(in the rows, 128 means zero)
One hidden turn or mirror swaps the rows below in pairs. Which row is each named row swapped with?
Vuso: [ 91 116 118 132 126 129 115 109 122 141 150  94 121 109 139 134 146 127
 134 107]
Dugum: [108 133 125 116 122 125 110 117 100 149 141 100 122 117 118 126 158 110
 121  98]
tur: [154 152 152 111 140 119 140 128 141 113 118 146 134 120  98 115 107 132
 129 154]
fabe: [125 141 121 115  93 102 138 115 138 112 147 136 170 135 115  92 121 153
 127 131]
ruk: [104 110 111 142 113 123 113 100 108 145 149 108 122 116 129 143 156 121
 127 108]
fab: [117 118 163 123 107 130 129 141 123 122 107 134  97 105 123 132 127 101
 102 129]
daruk: [ 97 116 118 141 131 117 116 126 106 149 151  95 110 115 134 131 140 106
 134 121]
lak: [131 122 154 127 116 138 134 136 130 124 112 117  86 118 117 141 136  98
 108 128]
vigeg: [104 138 118 135 127 113 100 119 118 115 132 114 118 109 140 148 164 103
 156 127]
salo: [111 134 101 120 134 121 122 110 104 139 146 106 129 131 143 139 157 127
 160 117]
zagi: [123 144 105 134 102  93 147 122 139 103 157 138 145 147 122 116 126 151
 141 153]
fafel: [156 138 156 103 142 111 148 137 136 117 122 144 135 120 101 127 104 129
 139 151]
gof: [163 149 148  95 137 127 146 121 139 132 132 137 133 124  98 124 111 116
 129 161]
dul: [149 134 142 100 141 135 151 136 119 120 117 150 137 131 108 114 101 113
 126 143]
meb: [132 114 144 122 119 141 115 120 134 142 119 126  96 114 111 133 130  82
 116 154]
diveb: [107 144 124 136  91 106 154 112 154 122 150 146 158 131 110 100 119 148
 136 145]
Sesa: [ 91 135 113 136 134 122 119 119 126 159 130 107 120 129 128 127 160 110
 138 114]
lubar: [ 97 144 109 139 123 121 135 134 108 145 138  90 121 127 104 133 158 115
 146 127]
zava: [156 133 144  97 138 120 152 125 140 108 113 152 133 119 106 122 108 131
 138 153]
Fol: [122 118 151 123 119 143 125 123 132 121 106 134  78 113 122 135 137  99
 125 143]
Tere: [ 89 133 112 133 112 122 124 114 105 139 145  97 108 121 140 137 147 115
 136 109]
Kofo: [124 145 141 121  76 114 140 105 129 117 164 135 160 130  98 104 116 146
 128 144]
Bef: [132 124 158 121 108 148 123 137 130 138 117 141  81 115 113 129 138 119
 115 152]
nef: [102 126 100 143 120 108 112 120 119 132 137 111 105 141 139 121 164 105
 132 130]
Gevol: [ 87 126  99 140 110 131 104 116 112 139 152 108 123 118 140 136 153 111
 129 130]
bep: [121 116 149 126 117 143 121 137 140 122 112 127  88 109 111 126 138  92
 116 133]
zuno: [132 118 149 116 117 132 115 148 121 131 116 123  84 101 112 131 139  95
 123 138]
zir: [135 122 156 120 116 146 128 140 144 127 115 127  83 117 112 137 143 105
 123 148]
Demug: [110 140 113 119 137 120 109 100 120 146 123  93 132 134 126 131 164 115
 137 113]
biv: [116 128 130 127 101 111 135  96 142 119 164 124 166 120 119 106 105 157
 144 148]
Lar: [120 140 100 126 103 106 133 118 130 120 165 140 171 123 122 117 121 158
 139 152]
ret: [112 136 120 127  99 105 129 100 134 111 158 146 156 136  95  99 116 151
 150 146]
tafa: [ 93 132 104 133 117 139 116 109 108 145 146 108 125 101 126 137 154 114
 143 111]
suku: [106 124 122 132  73 110 136  99 129 106 156 142 143 127 137 109 127 147
 148 151]
revuf: [160 138 142 102 142 113 153 119 145 119 128 147 137 120  95 125 111 123
 130 157]
padu: [128 128 116 135 100 106 138  90 125 120 163 138 171 129 109 116 113 151
 135 141]
lom: [168 139 153 105 128 109 140 119 143 118 123 141 137 124 109 109 105 123
 121 159]
Nif: [115 140 120 130  90 112 130 103 126 118 152 141 171 107 112 110 116 154
 150 147]
mifot: [109 132 126 127  71 112 145 101 152 100 143 137 153 131 115 109 129 150
 126 136]
nirez: [127 145 114 122  97 102 139 111 145  86 156 149 153 108 126 122 127 131
 156 152]
Zabip: [149 140 148 102 143 121 147 129 132 107 107 151 127 123 114 107 106 121
 121 149]
Sabe: [ 97 141 119 132 110 138 107 112 121 143 141  94 112 138 124 130 161 110
 127 114]
gasiz: [152 141 144 115 132 113 153 139 132 112 119 151 135 110 108 130 101 140
 109 143]
Mik: [125 134 123 131 102  97 148 114 138 119 174 134 151 115 116 104 103 152
 135 155]
namis: [121 120 154 123 115 135 128 125 133 126 122 136  79 105 122 130 128  89
 115 141]
nel: [154 152 145 102 126 118 147 130 128 107 129 149 127 113  99 113  94 121
 130 160]
fek: [117 115 160 135 122 127 125 129 126 122 106 133  89 108 117 141 137  99
 107 138]
Tona: [109 145 114 128  91  93 146 112 130 119 149 142 145 107 108  75 131 135
 127 152]
Rukad: [ 87 122 109 128 123 124 108 113 111 135 144 114 107 127 115 130 159 123
 142 100]
Zol: [127 134 121 117  89  94 136 107 132 124 160 129 162 125 119  98 121 149
 150 155]

tafa swaps with Nif
Zabip swaps with zir
dul swaps with Bef
Mik swaps with daruk
Gevol swaps with Lar
Sesa swaps with diveb

